One turn moves each row of this set onto another row. After a few examples, where does it send each row asked below?
Zukom: [-68 -19 -58 -23 -10   5 -24  -9 -20  11 -25  13]
runep: [ 11 -18   2 -27 -25  37 -14 -22 -29 -25 -49  13]
Mogos: [ 18 -32 -23 -11 -17 -41 -13 -32  -4 -45 -35   2]
mudad: [-12 -28 -22  20 -23  -4  39 -13  -9 -43 -13   4]
Sido: [ -8 -32 -18 -17  -7  26 -34  19  -7  46  -8   9]
Tufib: [ 28 -31 -31 -12 -25 -30 -19 -27 -29 -29 -46  -3]
kib: [-22  -9  22  12 -22 -44  11 -15 -38  13  -1  48]
Bef: [ -3  17  -2 -27  -5  28 -13 -47  -3 -32 -21   8]
beg: [-11  13  27  -9  11 -20 -14   0 -41  18 -30  37]
ruk: [ 33 -15 -33  -5 -17 -31 -20 -48 -35 -16 -27 -12]
Namos: [  0 -10 -34  17 -41   5  30 -38 -43 -10  -2  -8]
Ruva: [-56 -49 -29  -8 -36   5 -28 -44 -14   6  -5  52]
Revov: [-28  16 -14   9 -16 -43  13  14 -37  15 -27  37]
raful: [-42 -63   4   1  15  10 -25 -32 -31  14   9  19]
zagu: [ 23 -13 -23  -9  -5 -39 -20 -53 -11 -34 -16  -5]
Pumar: [-28 -34 -41   1 -27   3 -12  25  21  27  -3  24]
Kopop: [-14 -33 -20  12 -20   9 -16 -10   1  50  30  20]
farog: [-31 -24 -12 -33 -19  10 -33  -7  25  26  18  26]
fak: [-38 -26 -37  25  34  17 -24 -12 -22  23 -26  16]
mave: [-31  15  14 -34 -28 -30 -17  -8 -28   5 -28  53]

raful -> fak
Bef -> Namos
Now find these:
Revov -> mave
Sido -> Pumar
ruk -> Tufib

